In the rows, 128 means zero.
First come named turns, each shown by rows before and after it. For each pair of rows after them, which turns, in which order, take the first row to the second? The first pair is done for you.
Vomam (before -> after):
[115 124  93 135 107 155 145 154 167 123 156  91 115 124 141 102 157 139
 159 108  71  87 180 171 165 168 215 145 152 165  76 108] -> [119 128  96 145 126 156 151 153 177 146 163  83 131 109 127 116 168 140
 150 117  78  78 186 177 154 162 198 157 155 173  62 130]
[ 99  98 124  75 101 110 152 127  98  99 129 147 159 174 124 101 105 123
 119  85  97 115 110 157 140  94 137 123 127  84 139  82] -> [ 98  89 124  92 112  98 149 112  97 110 136 130 165 170 106  97 127 132
 106  86  92 100 120 167 145  86 135 135 149  86 123 101]
[120 151 118 119 139 144 131 112 153 152 125 134 106 119 106 140 109  96
 117 125 127 142 147 129 122 133 120 146 121 133 152 134] -> [120 151 114 115 134 146 132 112 151 145 127 137 100 123 109 133 108  93
 119 122 128 143 142 124 117 135 127 144 119 128 155 131]
[138 124 134 182 117 126 112 145 111 147 147 136  99 121 162 136  86 132
 107 138 111 112 101 104 120 140 106 101 120 134 138 105] -> [136 119 130 184 115 120 107 137 110 138 143 134  97 127 162 126  89 128
 106 135 103 112  99 105 124 140 111 102 125 131 139 100]
Metu (before -> after):
[122  79 126 119 143 130 107 101 131 150 133 106 126 119 142 126 134 145
 137 157 181 150 133 129 115 131 167 130 126 150 122 148] -> [113  84 124  95 125 124 114  92 128 130 114 113 117 150 147  96 133 142
 144 130 159 153 130 131 131 127 181 124 129 140 132 110]
[133 128 129 120 123 144 147 115 152 133 146 100 127 105 122 103 137 112
 143 152 103 125 158 151 124 146 160 160 133 128 120 162] -> [134 137 133 102 112 147 152 115 156 124 138 109 122 119 124  97 130 112
 152 138  95 133 159 151 130 149 159 155 126 125 134 139]
[118 134 132 132 126 124 119 123 120 129 129 117 119 147 126 108 151 125
 128 133 107 141 143 132 139 119 140 135 128 142 130 126] -> [134 147 137 121 123 146 123 143 129 138 128 127 126 144 129 122 138 129
 141 133 122 150 140 120 129 122 127 133 105 144 139 126]
mamur (before -> after):
[154 149 130 122 128 156 161 162 151 143  94 156 152 116 128 163 141 133
 121  90 162 156 138 131 124 121 113 141 113 136 131 135] -> [119 127 114 125 104 160 143 162 140 100 101 149 107 102 146 135 138 116
 125 109 150 161 128 134 139 156 180 140 114 140 134 124]
[121 131 130 122 108 126 131 102 143 157 100  82 113 149 109  95 168 130
 106 115  85 118 150 153 130 106 162 161 158 130 114 131] -> [161 160 142 123 132 149 139 147 146 189 115 130 147 120 120 174 112 137
 125 139 154 141 129 116  88 103  90 140  91 138 132 146]
[127 140 132 117 131 116 144 123 111 105 123 126 133 167 129 108 127 138
 125 111 106 127 140 120 139 106 105 126 144  96 134 117] -> [131 146 129 118 135 129 140 144 102 102 133 145 127 146 142 134  97 133
 139 129 136 142 119 103 124 120  97 118 110 101 143 118]
Pairs:
(two turns a pair)
[156  98 139 142 153 143 129 165 154 133 129 128 106  84 155 138 110 111
 142 142 150 145 138 131 139 124 127 146 122 101 172 141] -> [140  79 135 164 160 114 122 134 144 123 134 109 107  93 145 118 131 115
 124 135 128 128 144 151 155 113 133 149 158  97 158 149]
Metu, Vomam
[136 131 131 151 170  95 128 153 126 146 140 131 155 121 121 175 117 131
 135 161 158 139 119 111 113 147  90 110 107 151 120 145] -> [125 123 139 146 166  80 139 122 132 151 121 102 159 155  95 130 164 136
 110 131 110 115 147 137 137 123 103 130 161 142 109 141]
mamur, mamur
[130 138 124 119 117 126 128 132 122 115 128 136 120 130 128 140 113 124
 130 133 137 147 127 119 129 120 124 113 130 125 131 120] -> [124 132 123 124 121 119 128 120 125 115 122 123 120 140 117 129 135 127
 121 129 122 137 138 131 140 114 131 122 151 120 122 122]
mamur, Vomam
[138 133 127 131 128 101 119 108 109 130 129 113 132 138 122 118 152 128
 111 108 117 121 118 124 146 113 119 129 141 114 118 134] -> [146 143 122 124 127 115 112 128 103 120 135 137 132 127 135 142 121 125
 126 122 143 143  97 107 135 122 112 114 104 113 133 128]
mamur, Vomam
[120 153 143 150 128 136 166 123 142 156 114 119 148 126 106 139 170 149
 116 119 103 119 180 145 138  82  78 147 151  89 111 170] -> [120 157 135 137 107 174 149 166 132 118 123 166 122  91 148 172 103 126
 161 148 144 160 139 111 120 128  96 116  76  90 149 142]
Metu, mamur
[100  77  98 137  93 123 107 117 114  81 127 114 112 100 180 122 116 105
 111 124 128 120 105 122 114 172 144 104 107 159 134 119] -> [107  78  98 143 101 128 106 124 118  93 136 117 117  87 177 134 115 100
 111 135 139 123 107 118 109 173 137 108 101 164 129 133]
Metu, Metu
[119 110  73 173 136 132 116 161 115 136 105 133  58  71 139 162 106 144
 158 149 142 155  99 113 166 185 133  88  22 152 132 150] -> [167 145 109 160 166 115 153 153 135 207  82 122 126 125  89 173 134 180
 132 101 131 126 141 124 151 112  34 105  52 143 111 169]
mamur, mamur
[167 146 128 126 133 132 133 137 144 138 135  99 131 127 139 149 153 124
  98 135 140 116 141 143 118 118 124 131 176 161 120 131] -> [160 141 118 121 115 145 124 146 143 112 142 108 108 112 162 150 135 113
 113 152 149 129 129 134 120 143 156 124 158 161 130 119]
Vomam, mamur
[154 148 123 107 131 132 121 102 171 126 149 129 118  81 151 144 119 107
 129 153 155 114 140 116 130 159 128 155 113 142 112 138] -> [166 151 132 113 148  98 133  80 162 142 131 129 143 122 128 143 130 122
 114 122 141 101 144 120 134 123  83 150 139 125 101 132]
Metu, mamur
[119 121 126 110  84 151 145 107 128 109 128 128 115 125 127  93 161 124
 124 114 105 120 147 138 138 130 184 146 152 137 134 117] -> [163 155 146  99 106 161 164 129 134 140 118 160 159 140 119 139 128 141
 134 102 138 126 144 115 112 101 106 133 119 133 141 122]
mamur, Vomam
[117 121 141 124 131 115 140 121 109 131 128 133 129 165 124 143 120 142
 121 119 109 124 115 110 132 114  91 123 144 104 131 121] -> [104 110 130 126 124 118 133 117 109 110 135 127 109 158 130 130 122 135
 122 125  96 121 115 113 143 132 122 120 153 104 136 111]
mamur, mamur
[124 157 143 133 130 137 178  82 168 157 110 110 121 145  67  75 155 161
 108  89  97  92 168 169 130  78  90 129 159 124 138 122] -> [ 79  92 110 200 160  86 129  61 114 112 166 113  89  94  90 103 128 149
  93 147 127  94 120 157 134 115 116 109 162 120 128 144]
mamur, Metu
